A hidden rule labels the rows of this table. It goes by one to three of the table's principal directions, not those with the most spread.
tensor([-28,  25,  -1,  24,  -7,   9,  13,   1,  10, -36, -35,  17,  -5,
         -8,  47, -12, -24, -29,   9,  -8,  -5, -24, -27,  20,  18, -50,
         -9,  34, -30,  -7, -21, -16,  29,  10, -10,  54, -16,   1,  -4,
        -25,  -7,  59]) F
tensor([  26,   18,   13,   69,  -19,    4,   28, -112,  -54,  -62,    2,
         -14,   36,   43,   40,   14,  -25,   21,   31,   60,  -59,  -31,
         -25,   -2,  -16,  -73,   -1,   -5,  -19,  -59,  -27,  -56,   30,
          86,   -4,   24,   15,   76,   12,   48,   22,    3]) I
tensor([-63,  44,   7, -89,  18, -42, -75,  43,  45,  56,   1,  28, -56,
        -47, -34,  14,  33,   8,  13, -49,   8,  26,   0,   4,  17,  11,
        -19,  23,  22, -27,  31,  41,  44, -41,   4, -24,  17, -30,  -5,
         30,  25,  -2]) D
tensor([ 22,  -6,   2, -36, -17,  12, -14,  17,  36,  45,  30, -57, -24,
         14, -16,   3,  16,  46,  18,   7, -10,  10,   6, -26,  29,  27,
         -3, -60,   3, -14,  10,  35, -15,  -6,  13, -31,   0,  -1,  16,
         28,   5, -18]) I
tensor([ 34,  10, -57,  38, -24,  -7,   4,  59,   3,  -1,   6,   6, -11,
         14, -45,   6, -28,  -1,  -1,   2,  35,  34,  54,  -2,  15,  63,
         19, -62,  20,  83, -36,   0,  22, -24,  40, -18,   3, -41,  -9,
        -10,   4, -18]) I
tensor([-52,   2,  52, -87,  70, -25, -30,   7,  62,  59,  31, -21, -48,
        -79, -10, -26,  15, -29,  -7, -65,   2,  18,   7,   1, -83, -22,
        -26,  33, -31, -51,  15,  37,  10, -43,  -7, -59, -14,  23,   8,
          8,   2,  15]) D
tensor([ 23,  35,  45,  -3,  11, -19, -24, -32,   9, -19,  25,  12,   8,
        -10, -23,   5,  58,  33, -85, -34,  -2, -11,   8, -29, -72,  -7,
        -19, -16,  -5, -34,   8,  -3,   1, -10, -10, -42, -43,   9,  24,
        -27,  49, -17]) C
tensor([ 30, -15, -74,  52, -51,  13,  37,  15, -15,  -5,  26, -28,  -2,
         38,  -9, -13, -60, -21,  51,  28,  18,  54,   2,  -4,  24,  55,
         35, -81,  23,  46, -26, -29,   3,  34,  32,  -1,  35,   5,  18,
         26, -36, -29]) N
tensor([-42,  14, -34,  16, -23,   5,  26,   6,  25, -24, -22,  14,   0,
        -16,  23, -31, -24, -54,   5, -15,   5,  -9, -22,  13,   3, -39,
        -10, -16,   1,   8,  -5,   5,  37,  14,  -1,  52, -12,  15,  22,
        -26,   4,  63]) N
tensor([  43,  -94,   -8,   77,  -36,   34,   86, -108,  -76,  -49,    6,
         -65,   65,   66,   65,  -20,  -24,   -4,   33,   66,  -64,  -39,
         -57,  -13,  -24,  -67,   32,   -9,    1,  -39,   23,  -22,  -16,
         102,  -23,   43,   39,  110,   40,   35,  -52,   16]) D
tensor([  9,  40,  39, -20,  15,  -5, -31,  -2,  33,   1,   3,   8, -28,
         -2,  22,  21,  36,  28, -11, -27, -19,  -5, -26,   1, -21, -20,
        -10,  19, -29, -54,  -1,   3,  10, -19, -10, -15, -14,  26, -10,
         11,  24, -14]) D
tensor([ 16, -41,  39,  37,  38,  37,  10,  56,  -7, -20, -67, -47,  10,
         -4,  44,  -2, -42, -29, -20,   5,  11,  -3, -30,   8,  10, -31,
         -6,  64, -52,  35, -16, -32,  23, -23, -16,  50, -10, -32, -41,
        -63, -27,  59]) D
tensor([ -3, -17,  30, -40,  33,   0,  -8,  51,   0,  -4, -35,  58,  37,
        -17, -22,  10,  79,  41, -77, -15,  25, -45,   9, -14,  33,  22,
        -14,  55,  10,  41,  37,  31, -74, -82, -10,  -1, -66, -77, -18,
        -93,  13, -11]) F
tensor([-27, -28, -38, -93,  -8, -35, -16,  21,   5,  60,  36,  38, -11,
        -28, -59,   8,  35,  25,  51,  -7,  14,  27,  27, -12,  46,  69,
          8, -11,  59,   5,  46,  63, -60, -35,  22, -43,  20, -27,  18,
         45, -17, -61]) F
tensor([ -6, -15,  35, -27,  55, -19, -19, -14, -13,  27,  34,  13,   3,
        -17, -16,  12,  25,  -9, -20, -32,  10,  15,  10,   1, -65,  19,
          8,  36,   3,  -9,  20,  -1, -38, -27,  -6, -53,   4,  11,  -2,
         -5, -11, -49]) N
tensor([ 17, -37, -33,  70, -40,  39,  33,  24, -41, -36, -27, -27,  34,
         51,  35,  -7, -45, -10,  26,  66,   4, -17, -15,  10,  71,  -4,
         32, -11,  16,  53, -26, -26, -18,  39,   5,  74,  29, -32, -19,
        -19, -40,  35]) C
tensor([ 13,  17,  25,  17,  18,  -5,  14, -50,   5, -25,  22, -26, -11,
         -3,  30,  -5, -24,   3,  35,  10, -33,  12, -25,   0, -51, -41,
          0,  -3, -45, -61, -31, -35,  20,  25,   6, -20,  -5,  68,   6,
         36,  -1,  -3]) D
tensor([ 48, -53,  28, -10,  24, -20,  -7,  14, -15,  -4,  51, -12,  20,
         -8, -23,  14,  40,  29, -29,   0,   3,  20,   9, -32, -68,  25,
         26,  -4,  21, -11,   1,  16, -65, -25,  15, -48,  14,   9,   7,
          3, -11, -56]) D
tensor([-43,  35,   9, -31,   9, -17, -26, -19,  26,  16,  30,  13, -25,
        -36,  -9, -19,  -7, -32,   9, -20,   9,  10,  14,  18, -38,  -8,
         -7,  -7,   1, -31, -10,   9,   9,   8,  -7,  -9,   1,  10,   5,
         23,  10,  21]) F
tensor([-18,   9, -41, -10, -33, -11, -21,  23,   9,  28,  10,  27, -32,
         -4,  -3,   3, -19, -24,  50, -22,  20,  20,   1,  15,  27,  36,
         17,  -5,  28,  13,  -2,  19,  10,  -5,   7,  13,  36, -22,  -5,
         35, -21,   1]) N
tensor([  3,  23,  54,  29,  34,  18,  10, -61,   4, -30,  29, -23,  21,
          2,  35,   4, -11, -36, -36,  -5, -19, -22, -18,   4, -99, -57,
         -6,  -1, -40, -50, -14, -22,   2,  31, -26,  -3,  -9,  70,   9,
         -7,  24,   3]) C
tensor([ 22, -21, -11,  56,  14,  -7,  41, -67, -47, -30,  44,   0,  40,
         17,  -3,  -7, -28, -26,  11,  33,  -6,  19,  16,   5, -69,  -3,
         22, -28,  12,   3, -30, -49, -31,  43,  16, -25,  18,  56,  13,
         14,  -6, -41]) N
tensor([  7,   2, -52,  27, -32,  -4,  14,  14, -16,  -5,   6,   7, -18,
         30,  14,  14, -36,  -8,  61,   8,  -3,  19,  -5,  13,  34,  21,
         33,  -9,   9,  20, -14,  -5,  16,  17,  19,  10,  43,  11,  -2,
         40, -40, -21]) D
tensor([-49,  14,  12, -77,  27,  -2, -27,  30,  47,  56,   0,  13, -28,
        -49, -15,   0,   4, -23,  17, -27,  16,   8,   3,   6,  10,  15,
        -25,  20,  -2, -13,  20,  35, -10, -39,  -5, -15,   0, -26, -14,
         10,  17,  -6]) C
tensor([ 41, -28,  17, -28, -20,  -4,  -8,  34,   0,   0, -27,  13,  19,
         -4, -23,  16,  73,  81, -56,  -6,  -1, -34,   0, -53,  51,  19,
        -21,  14,  16,   9,  31,  35, -39, -44,   4,  -6, -35, -67,   9,
        -40,  25, -14]) D
tensor([ 35,  29,   4,  52, -21,  15, -12,  10, -32, -44,   2,  10,  11,
         56,  16,  31,   7,  10, -46,   6,   9,  -3,  -9,  14,  -3,  18,
         34,   3,  -1,  14,  -5, -26,  -5,  22, -23,  20,  14,  -2, -15,
        -13, -17, -26]) F
tensor([-28,  11, -13, -29,  10,  15,  -1,   8,  50,  59,  19, -27, -51,
        -16,  15, -13, -45, -45,  67, -18,  -2,  17,  -5,  21, -13,   7,
          0, -12, -22, -15, -10,  20,  25,  -6,   3, -19,  28,  28, -16,
         52, -11,   2]) N
tensor([ -6,  26, -24,  43,   9,   8,  16, -14, -22, -21,  -2,  36,  12,
         25,  14,  12, -36, -39,  27,   5,  11,  12, -17,  28, -12,  16,
         23,   5,  -7,  25, -11, -42,   8,   2,   1,   6,   4,  21, -18,
         -4, -12, -27]) I
tensor([ -50,   33,   -9,  -71,   61,  -33,  -52,  113,   42,   55,   -7,
          83,  -47,  -62,  -53,    3,   17,  -23,   -9,  -71,   77,   48,
          41,   30,   14,   92,    2,   52,    6,   73,    0,   14,  -29,
        -125,   20,  -49,  -36, -102,  -48,  -55,  -15,  -31]) F
tensor([ -57,   60,  -60,   53,   -8,  -24,   41,  -63,  -13,  -49,   12,
         103,   -2,  -28,   27,  -24,  -73, -115,   58,  -29,   21,   22,
         -18,   50,  -66,  -14,   13,   14,   -5,   -4,  -43,  -62,   34,
          29,    5,   22,    7,   53,    4,   18,   -6,    3]) F
tensor([-26,  57, -94,  50, -38, -30,  11,  52,  29, -24, -19,  35, -66,
        -18,   6, -14, -93, -64,  80, -26,  19,  48,  27,  43,  15,   1,
         17, -25, -12,  47, -75, -15, 116,   3,  46,  27,  29,   5, -11,
         36, -19,  50]) D
tensor([ 22, -50, -15,  18, -15,  32,   6,  85,   6,   6, -32, -52, -10,
         17,   8, -14, -27, -13, -16,   5,  24,   3,  10,  11,  37,  21,
         24,  -1,  -7,  64,   0,  29,  13, -16, -11,  39,  10, -40, -23,
        -31, -54,  55]) N
tensor([ 23,  49, -22,  52,   8,  -5,  -1,  50,  11, -30,  -6,   6, -20,
          1, -15,  11, -49, -16,  -5,  -6,  29,  39,  32,  11, -11,  24,
          6, -28, -29,  53, -64, -42,  45, -21,  33, -12, -14, -25, -22,
        -23,  11,  -5]) N
tensor([-27,   2, -32, -14,  43,  -5,   3,  97,  27,  26, -47,  -4, -37,
        -32, -33, -15, -49, -28,  14, -13,  41,  39,  74,  43,  51,  30,
         -9,  15, -27,  98, -33,   5,  35, -56,  28,  -7, -26, -56, -36,
        -45, -28,  40]) N
tensor([-31,  20, -10, -63, -14,  -1, -12,  -5,  45,  44,  14,   5, -29,
        -11, -12, -13,  32,  10,  12, -16,  -9,   2, -13,  -2,  13,  13,
        -14, -25,  14, -37,  37,  37,   1,  -6,  -9, -22,  -2,  18,  12,
         33,  18, -17]) C
tensor([-17,  26,  69, -12,  42,  -7, -46, -52, -29,  -1,  28,   4,  11,
         11,  20,  32,  29,  -1, -33, -21,  -9,  -2, -32,   6, -53, -22,
          4,  49,  -7, -58,  27, -28, -23,  21, -36, -13,  14,  27,   5,
          1,   1, -35]) F
tensor([ 14, -42,   1, -24, -17,  40,   7,  28,  19,  35,  15, -63, -18,
         40,  28,  -8,   3,  11,  24,  14, -17,  -7, -49,  -1,  13,  20,
         39, -11,  -6, -19,  45,  42, -12,   1, -26,   1,  30,  31, -12,
         36, -56,  -9]) F
tensor([-51, -13, -34,  -7,  36, -28,   4,   2, -23,  27,  -6,  15, -24,
        -19, -12,  -8, -46, -62,  42, -17,   8,  39,  30,  47, -19,   2,
         16,  42,   8,  31,   7,  -6,  48,   7,   4, -15,  46,  28, -12,
         29, -43,   1]) I
tensor([ 27,   5,  29,  20,  -1, -11, -12, -15, -19, -38, -11,  -3,  17,
         -9, -13,  -5,  17,  25, -52,   7,   2,   9,   4, -16, -21, -11,
        -16,   0,  -4, -14, -13, -34,   9,  13,  -5,   2, -24, -15,   6,
        -24,  25,  14]) C
tensor([ -8, -16, -38,  -9,  -2,  -2,   9, -20, -40,  33,  -8,   0,   2,
         43,  -6,  28, -11,  20,  68,  35, -23,  18,  -7,  11,  65,  25,
         15,   9,  25,  11,  34, -11,   3,  21,  11, -16,  49,  23,  -7,
         53, -22, -64]) C
tensor([ 10,   1, -46,  35, -68,  36,  38,  27,  20, -40, -23, -26, -10,
         36,  46, -25, -32, -17,  22,  14,  -4,  -1, -45,  12,  51, -10,
         20, -41, -14,   3,  -4,   5,  26,  34, -13,  69,  -3,  23,  15,
         -2, -40,  53]) D
tensor([ 23,  21, -54,  80, -15,   4,  40, -28, -15, -24,  28,   1,   8,
         25, -17, -14, -65, -47,  18,  19,  14,  24,  47,  23, -47,  22,
         22, -73,   0,  51, -55, -38,  31,  32,  25, -16,   6,  36,   0,
         12,   3,  -8]) D
tensor([-16,   7,  12, -60,   0,  11, -51,  61,  46,  59, -12, -13, -35,
        -10, -21,  -4,  26,  25,   3,  -5,  17,   3,   1,   5,  53,  39,
         -8,  -6,  11,   8,  20,  39,  -3, -46,  -7,  -2,  -9, -57, -33,
          2,   9,  17]) F
tensor([ 27, -15, -23,  41, -49,  45,  61, -72, -35, -34,  -7, -12,  67,
         56,  28,  15, -13,  13,  29,  78, -32, -38, -30, -18,  59, -23,
        -10, -51,  15, -14,   6, -22, -51,  69,  -4,  48,   6,  37,  25,
         13,  27, -28]) D
tensor([-39,  17,  41, -67,  39,  -5, -52,  45,  31,  44, -15,  30, -20,
        -30, -19,  -1,  58,  11, -55, -49,  25, -16,  -4,   4,   0,  23,
        -14,  53,   1,   4,  45,  32, -13, -68, -26, -20, -33, -56, -24,
        -44,   9,   4]) D
tensor([ -6,  -8, -46, -27,  -1, -47, -13,   6,   0,  32,  58,   0, -31,
        -18, -53,   1, -22,  -3,  64,  -7,   6,  55,  56,   5, -22,  43,
         26, -48,  33,  12, -13,  32,  12,  -2,  41, -54,  36,  22,  20,
         67, -23, -29]) F
tensor([ 65, -55,  54,  -1,  27,  23,  -3,  44, -10,   0, -34, -32,  40,
         12, -13,  25,  58,  65, -84,   8,   0, -35,   4, -45,  12,   8,
        -16,  23,  -9,  30,  24,  18, -43, -53,  -6, -11, -38, -51, -16,
        -69,  22, -14]) F
tensor([ 16,  -3,  17, -29,  19,  -8, -22,   8,  32,  48,  19, -28, -34,
        -20, -19,   1,   3,  15,  12, -24,  -1,  18,  21, -12, -25,  18,
        -12, -14, -13, -12,  -7,  18,  13, -28,  13, -49,  -2,   1,  -5,
         24,  14, -11]) F
tensor([ 28, -22,  24,  55,  12,  36,  40, -60, -40, -38,  16, -24,  55,
         41,  34,   8, -15, -35, -32,  16, -11, -13, -41,  -4, -67, -21,
         17,  -6, -16, -15,  17, -37, -25,  41, -32,  10,   4,  65,  14,
        -19, -10, -27]) C
tensor([ 45, -12,  81, -16,  22,  15,  -8, -33,  19,  -7,  34, -22,  28,
        -21,  -1,  -2,  50,  26, -75, -16,  -4, -30, -25, -49, -91,  -7,
        -18,  -5, -24, -59,  12,   9, -52, -23, -25, -36, -45,   7,  10,
        -25,  41, -18]) F
tensor([-20, -12, -19,  31, -27,   5,  31, -92, -48, -26,   8,   8,  19,
         27,  51,  -2, -42, -29,  85,  44, -43, -18, -49,  22,   0, -47,
         23,  21,   5, -55,   4, -25,  11,  78, -16,  41,  52,  75,   6,
         75, -30,   6]) N
tensor([ -8,  18, -31,   3,  -5, -21,  19,  22,  29, -23, -24,  35, -31,
        -25,  18,  -6, -15, -12,  40, -21,  -7,  17, -10,  14,   6, -20,
         -6,  15, -22,  -8, -30,  -4,  38, -20,  24,   8,  -9,  23,  -3,
         11,  -1,  15]) D
tensor([  0,  23, -66,  47, -57, -23,  19,   5, -13, -46, -10,  60,  -8,
         12,  21,  14, -21, -19,  38, -12,  -1,  -6,   1,  12,  27, -13,
         18,  -2,  20,  17, -32,   3,  30,  20,  23,  46,  28,   7,  15,
         19, -10,  12]) D
tensor([-26,   3, -48,  37,  -4,  15,  55,   6,  -1, -24, -58, -31,  -6,
          5,  21, -18, -76, -38,  40,  31, -19,  -6,  29,  34,  54, -56,
        -17,  -4, -35,  44, -28, -10,  80,  39,  12,  46,   1,  28,   2,
         -4, -14,  70]) I
tensor([  8, -27,  18, -45, -15,  -8,  -4, -43,  -4,  14,  19,  -7,   7,
          9,   8,   1,  55,  66,  27,  24, -41, -23, -30, -24,  26, -13,
         -1,   6,  16, -67,  33,  27, -47,  12,  -4, -13,   2,  26,  18,
         44,  -1, -24]) D
tensor([ 28,  -4, -39,  73,  -9, -16,  19,  54,  -6, -30, -48, -26, -22,
         -8, -17, -26, -53,  -6, -16,   2,  14,  27,  47,   2,   4,  -7,
         -3, -13, -17,  77, -61, -37, 101,  -4,  40,   4,  -4, -36, -15,
        -31,   0,  61]) F
tensor([-26, -13,  20, -32,  26,  -6,   6, -47,  -4,  19,  34,   0,  16,
        -24,  -3, -12,   6,  -6,  23,  16,  -8,  -6,  14,   0, -16, -15,
        -13,   3,   7, -30,  -4,   0, -59,  14,   5, -18,  -2,  14,  13,
         13,   5, -14]) I
tensor([ 41, -30,  37,  44,  42,  17,  30,   7, -26, -35, -23,   4,  37,
         -2,  24,   9,  -9,   0, -30,  -5,  13, -15, -10, -13, -23,  -5,
         -2,  49, -43,  31, -23, -41, -43, -38,   3,  -1, -44, -24, -15,
        -73, -14,  -6]) D
tensor([ 31, -18,  45,   0,  25,   2,   3, -32, -29,   0,   1,   8,  38,
          3,  -1,  22,  45,  42, -42,  -3,  -6, -16, -25, -44, -16,   5,
        -19,  31,  -1, -17,  22, -32, -54, -18,  -1, -35, -20, -21,   8,
        -34,  27, -61]) N
tensor([ -9, -70,   6,  59,  26,  27,  64,  10, -58, -68, -82, -25,  70,
         -8,  25, -17, -56, -51, -35,  49,  -3, -45,  17,  18,  17, -77,
         -9,  61, -26,  66,  -8, -13,  25,  26, -19,  86, -10, -11, -12,
        -73, -27,  97]) I
tensor([-78,  44, -20, -41,  22,  -7, -17,  12,  73,  57,   7, -29, -82,
        -58,   4, -42, -81, -79,  83, -23,   4,  35,  32,  55, -16, -26,
        -18, -14, -34, -15, -41,  20,  88,   8,   8,  -2,  21,  30, -19,
         61,  -5,  74]) C
tensor([  11,  -10,  -77,  115,  -50,   22,   46,   23,  -50,  -51,  -43,
         -56,    6,   54,   19,  -23, -107,  -39,   37,   63,    5,   31,
          17,   26,   65,  -15,   26,  -44,    3,   84,  -55,  -66,   85,
          81,   25,   68,   47,   -8,   -2,   -4,  -44,   62]) F
tensor([  32,  -65,   37,   46,   -8,   34,   53, -113,  -65,  -45,   20,
         -31,   94,   38,   40,    0,    8,   -2,   -9,   62,  -43,  -52,
         -58,  -33,  -48,  -57,    7,   -6,   12,  -55,   29,  -24,  -62,
          71,  -30,   31,   12,   71,   31,    5,    7,  -14]) I
Here are more rows. What is the label of each one?
tensor([ 38,   4,  38,  69, -12,  34,  24, -53, -30, -60,  -9, -29,  45,
         51,  51,   3,  15,  15, -59,  21, -21, -35, -33,  -9, -14, -51,
         -6,  -7, -23, -22, -10, -48, -22,  53, -26,  38, -25,  31,  21,
        -49,   9,  15]) D
tensor([ 63, -24,   8,  88,   6,  35,  58, -26, -43, -55, -21, -37,  55,
         45,  10, -12, -19,  11, -52,  42,   0,  -2,  -1, -13, -16,  -4,
          1, -27, -28,  40, -24, -72, -14,  25,   1,   0, -40,  12,   2,
        -63,   2,  -8]) I
tensor([-39,   5,   6, -63, -35, -31, -18, -73,  -3,  14,  18,  67,  10,
        -29,   9,  21,  59,  20,  28, -14, -35, -57, -21, -21,  13, -39,
        -25,  36,  44, -84,  41,  57, -36,  21, -14,  18,  27,  15,  34,
         59,  38, -14]) N
tensor([ -1, -19, -48,  31, -43,  25,  44,  -2, -25, -27, -27,   4,  18,
         30,  21, -13, -40, -21,  38,  39,  -2,  -7, -23,  17,  52,   6,
         22,  -5,   4,  23,   8,  -8,   5,  31, -10,  51,  14,   8,  -6,
         11, -38,  18]) N
tensor([-30,  19, -19, -33, -10,  24,  -3,  79,  64,  25, -13,  -2, -46,
        -22,   8, -30, -21, -38,   4, -34,  36,   8,  -1,  26,  27,  30,
          5,  -5, -23,  28,  -2,  36,   7, -41, -13,  20, -23, -36, -19,
        -23, -32,  45]) N
tensor([  3,  -2, -63,  17, -58,  -9, -12,  14, -16,  20,  39,  13, -17,
         30, -14,  11, -19, -15,  44,   1,  15,  19,  14,   4,  20,  50,
         42, -43,  57,  27,  -3,  22,   0,  26,  16,   7,  70, -11,   8,
         54, -27, -28]) D
tensor([-34,  55,  -8, -52, -13, -18, -53,  34,  68,  53,  18,   9, -74,
        -24,  -1,   0,   8,   8,  48, -35,  -2,  16, -19,   3,   8,  14,
         -4, -12,   2, -39,  -7,  28,  46, -30,  16, -23,  22, -10, -18,
         56,  22,  -2]) N
tensor([ -46,  -11, -109,   38,  -63,   12,   74,  -58,  -29,  -11,    8,
          38,   27,   26,   21,  -19,  -77,  -78,  115,   44,   -6,   -4,
          -7,   33,   51,   -4,   23,  -49,   44,   28,   -4,   -1,   -2,
          70,   16,   59,   47,   51,   29,   52,  -29,    7]) I
tensor([ 47, -29,  68,   8,  20,  13, -11, -39, -29,  -7,  16, -24,  59,
          3, -25,   7,  52,  42, -88,  19,  -1, -23, -13, -56, -54,   4,
        -20, -10,  14, -20,  24, -22, -50,  -2, -15, -31, -25, -23,   8,
        -40,  53, -35]) F
tensor([ 43, -21, -34,  85,  -9,  16,  44, -11, -80, -46, -15,   6,  59,
         70,  -3,  23, -20,  13, -15,  52,   6,   4,  10,  -1,  35,  27,
         28, -12,  19,  72,  -8, -63, -27,  29,  14,   9,  10, -11,  -3,
        -37, -20, -52]) D
tensor([ 34, -64,  12,  20, -30,  31,  34, -52, -24,  -2,  10, -38,  38,
         24,  28, -19,   8,   2,  -1,  25, -19, -25, -45, -27, -16, -11,
          8, -14,  12, -31,  27,   0, -40,  38, -24,  19,  12,  31,  20,
          9, -14,   4]) N
tensor([ 19, -42,  33,  31, -25,  37,  28, -75, -26, -18,   3, -39,  48,
         33,  53,  -9,  19,  10, -13,  40, -44, -58, -69, -31, -20, -58,
         -1,   2,   8, -60,  26, -10, -25,  58, -30,  35,  21,  43,  15,
         11,  14,   9]) I
tensor([-27,  82,  39, -12,  34, -33, -57, -12,  11, -12, -27,  34, -28,
        -32, -25,  12,  14,  -5, -56, -42,   8,  21,  16,  20, -40, -20,
        -36,  31, -24, -26,  -3, -34,  84,  -7, -20, -17, -28,  -2, -14,
        -12,  56,  17]) F
tensor([-37,  24,   1, -31,  39, -10, -16,   9,  11,  37,  10,  34, -14,
        -23, -17,   4,  -4, -23,  15, -20,  23,  18,  15,  18,  -4,  30,
         -6,  23,   2,  16,   0, -11, -20, -33,   8, -33,  -3, -24, -19,
         -6,   5, -35]) C
tensor([ 29, -22,  -3,   2,  -5,  16,  17,  22,  29,  12,  -6, -44,  -3,
         -7, -12, -18, -10,  17,   4,  22,  -5,   0,  11, -20,   4,   4,
        -12, -42, -12,  12, -17,  12,  11, -15,  18, -12, -16,  -6,  -8,
          0,  20,  17]) F
tensor([ -3,  26,  16, -62,  17, -30, -52,  61,  39,  31,   3,  34, -39,
        -30, -29,  20,  57,  45, -22, -50,  20,  19,  17, -11,  22,  39,
        -13,  19,   5,  -1,   8,  31, -20, -69,  14, -37, -26, -52,  -5,
        -18,  13, -27]) D
tensor([ 16, -37, -26,  55, -43,  10,  49, -30, -48, -65, -39,   7,  43,
         20,  37,  -9, -25,  -9,  21,  41, -19, -17, -46,  -7,  29, -38,
          8,  16,   6,  -5,  -1, -31,   9,  47,  -6,  67,  12,  17,  12,
         -1, -19,  32]) D
tensor([ -58,    5,  -12, -108,   -3,  -28,  -37,   29,   72,   77,    2,
           9,  -50,  -67,  -41,  -12,   30,    1,   21,  -43,    2,  -10,
          57,    3,   35,   -4,  -44,  -12,   23,  -12,   23,  104,   15,
         -33,    7,  -10,   -4,  -22,   20,   30,   31,   45]) C
tensor([-35, -22, -43,  -5,  29, -13,  36,  -8, -50,   8,   1,  57,  38,
         -9, -27,  11, -28, -35,  39,  11,  27,  14,  38,  17,  35,  37,
          6,  27,  26,  66,   7, -17, -61, -12,  23, -11,   5, -26,   5,
        -22, -28, -52]) I
tensor([ 12,  -2,   5, -16, -13, -19, -28,  28,  17,  13, -10, -14, -13,
        -22, -39, -10,  28,  38, -39,  -9,   8,   1,  43, -21,  17,   5,
        -24, -24,  17,  16,  -8,  24,  22, -14,  14,  -9, -17, -47,   9,
        -16,  31,  35]) D
tensor([ 33,   9, -10,  21,  -1,  -7,   1,  24,   9,  -8, -22, -21, -25,
          4,  -8,   0, -26,  35,  34,  22, -14,  16,   9,  -3,  19,   4,
          2, -11, -29,  11, -36, -18,  57, -18,  28, -17, -10,  -4, -29,
         22,   7,  12]) D
tensor([ -1,  24,  23, -15,  17,  -2, -16,  -7,  18,   7,  16,   1,   5,
        -20, -16,   4,   4,   5,  -2,  -1,  10,  19, -11, -20, -15,  10,
        -22, -24,  -4, -19, -10, -23, -17, -15,  12, -21, -23, -14,   4,
        -10,  40, -23]) C
tensor([  42,  -58,    5,   20,  -40,   36,   25, -111,  -45,   22,   88,
         -75,   35,   78,   27,    2,   -3,   15,   58,   63,  -51,  -15,
         -53,  -22,  -44,    7,   52,  -66,   33,  -72,   39,    7,  -57,
          89,  -23,  -18,   70,  103,   30,  101,  -35,  -61]) C
tensor([  4, -19,  44, -18,  -1,  22, -25,  -7,  -3,  12,  13, -61,   6,
         27,  18,   4,  24,  22, -26,  11, -18, -14, -34, -12,  -1, -18,
          9,  -2,   1, -38,  39,  18, -11,  27, -34,  13,  16,  15,  11,
          6, -16,  12]) F
tensor([ -7,  -8, -12,  10,   0, -15,  20, -78, -35, -10,  53,  14,  27,
         12,  -2,   8,  -5, -26,  24,  11, -19,   3,   1,   4, -59, -12,
         20, -20,  25, -33,  12,  -1, -23,  48,  -2, -18,  34,  75,  32,
         47,  -5, -43]) I
tensor([ 32, -14,  23,  54, -17,  33,  15, -26, -40, -46,  11,  27,  79,
         33,  12,  12,  31,  -7, -77,  20,  21, -48, -17, -20, -22,   5,
          9, -11,  28,  21,   5, -19, -85,  13, -23,  38, -18, -30,   6,
        -68,  22, -18]) F
tensor([ 32, -74, -36,  66, -50,  41,  57, -35, -55, -24, -28, -83,  34,
         82,  51,   0, -42,  10,  52,  83, -56, -36, -20,   8,  65, -54,
         31, -21,   8,  12,  11,   8,  26,  90, -10,  70,  59,  63,  11,
         41, -51,  42]) I
tensor([-46,  16,  17, -72,  -9, -17, -28,  24,  32,   1, -23,  46,  -4,
        -48,  -8,  -4,  52,  18, -24, -23,   3, -39,  -3,  -7,  40, -23,
        -29,  37,  11, -27,  29,  58, -14, -32, -16,  31, -32, -45,   8,
        -20,  23,  44]) N
tensor([ -25,  -26,   38,   -9,  -12,   14,   14, -126,  -33,   -1,   26,
         -43,   23,   11,   53,   -8,  -15,  -12,   55,   45,  -71,  -48,
         -65,   -6,  -39,  -84,    3,   25,   -4, -115,   35,    4,   13,
          92,  -42,   25,   54,   96,   18,   94,   -5,   20]) C
tensor([ -9,   7, -24, -28,   9,   4,  12,  -6,  21,  40,  56,  30,   3,
         -8, -27,  -1,  -1, -18,  32,  -4,  26,   6,  36,   5, -11,  58,
          9, -43,  19,  23, -10,  23, -80, -28,  20, -43, -10,  -7,   3,
          9,   1, -57]) N
tensor([ -28,    2,   13,   43,   20,  -21,   20, -102,  -61,  -49,   11,
          20,   37,    4,   27,   -1,  -19,  -47,   -2,    9,  -31,  -10,
         -17,   20,  -78,  -72,    6,   37,    3,  -45,    4,  -44,   28,
          73,  -22,   16,   31,   83,   23,   22,   -1,    6]) D
